In the rows, 128 means zero.
One turn moves every row onto another: examples first, then more rows asked:
zera: [111 112 152 138 144 112 129 169 138  94 140 119 143 123 120 100 118  96
 120 147 137 147 155 111 168]
led: [113 105 160 125 138 100 127 160 145  67 129 138 137 137 131 104 135 101
 138 121 121 134 160 141 130]
vep: [112 114 159 122 130 111 132 164 139  95 133 125 152 121 117 110 109 107
  98 141 137 153 154 108 168]
Ruk: [126 101 174 113 111 107 110 134 126  86 117 127 142  95 138 117 133 134
 117 153 118 178 149 118 130]
muz: [146 124 155 105 123 109 111 139 118  82 131 139 141 102 135 111 101 130
 112 125 127 166 128 124 131]
Kevi: [ 98 110 154 120 117 101 125 129 138  86 147 110 144 116 115 104 111 142
 135 144 139 181 145 116 143]
loto: [109 113 150 135 139 115 134 169 137  95 140 125 143 122 117 108 116  92
 117 145 131 147 152 113 168]
Zalid: [115 111 160 118 136  97 130 159 144  64 129 136 138 135 129 107 136  99
 133 124 118 133 158 144 132]
Gugu: [128 130 149 129 151 102 133 141 148  52 121 123 121 111 126  90 143 103
 141 148 127 144 151 121 121]
renu: [109 110 167 121 115 114 134 125 134  87 112 137 125 104 128 123 108 132
 130 133 138 178 140 107 123]
Fep: [117 110 162 121 142  95 126 159 147  63 129 132 138 136 131  99 138 101
 136 126 122 133 160 142 133]
Voz: [120 128 142 128 134 115 144 143 142  58 121 142 120 108 118 114 136  93
 139 136 117 144 145 126 119]
Nali: [141 126 129 136 136 124 118 150 123  72 145 143 134 105 127 104 114 105
 141 122 117 150 130 131 125]
varip: [121 128 167 102 121  96 132 126 138  74 111 124 126  98 125 116 116 132
 118 149 134 176 139 113 131]
Lekoz: [117 111 149 148 145 120 134 143 145  65 121 137 119 117 128  98 135 103
 153 131 131 146 152 115 114]
foza: [ 96 112 151 117 112 104 130 129 135  87 147 115 143 115 112 112 109 138
 132 141 135 181 143 118 142]
sufo: [130 113 138 146 133 118 120 149 143  58 131 125 146  98 122  98 153 109
 136 149 107 152 160 126 120]
Zer: [145 120 134 143 149 119 108 149 127  71 146 131 135 110 135  85 118 113
 146 127 128 150 136 125 125]
domav: [ 99 116 152 113 115  98 128 129 136  83 147 110 143 113 112 107 112 139
 130 146 135 181 144 120 144]
Bul: [117 111 173 122 132 102 122 124 141  81 112 118 127 107 136 100 116 141
 132 143 149 177 144 103 127]
vub: [141 110 158 122 126 118 106 140 119  89 132 141 139 108 142 105  99 135
 124 117 136 167 131 117 125]
Fulod: [127 108 139 151 132 123 120 150 142  61 131 128 146 100 123 100 151 108
 139 144 109 153 160 126 118]
Lok: [149 120 161 111 134 104 101 138 122  81 131 127 141 106 142  93 104 139
 118 130 138 166 133 120 130]
Diz: [113 119 151 130 142 109 132 169 138  92 139 119 143 121 117 104 119  93
 114 150 132 147 153 114 171]
lil: [123  96 175 119 110 111 110 134 125  89 117 131 141  97 138 118 132 135
 120 148 120 178 150 117 129]
sus: [126  96 177 118 114 107 107 134 126  88 117 125 142  97 141 111 133 137
 120 152 123 178 151 116 128]
Zedeg: [150 136 131 127 145 110 114 149 126  64 145 129 135 102 129  92 121 108
 135 134 118 148 131 132 129]
zefib: [111 108 161 129 133 114 130 165 140  98 132 125 152 124 120 106 108 109
 104 138 142 153 156 105 165]
bobeg: [114 113 162 124 136 108 129 163 141  94 132 119 151 123 120 102 111 111
 100 143 142 153 157 106 167]
baleb: [128 112 136 146 129 122 123 150 141  59 131 130 146  98 120 105 151 106
 136 145 105 152 158 128 120]

zera goes to zefib
vub goes to Nali
varip goes to Gugu
Now these:
led goes to foza
sus goes to Fulod

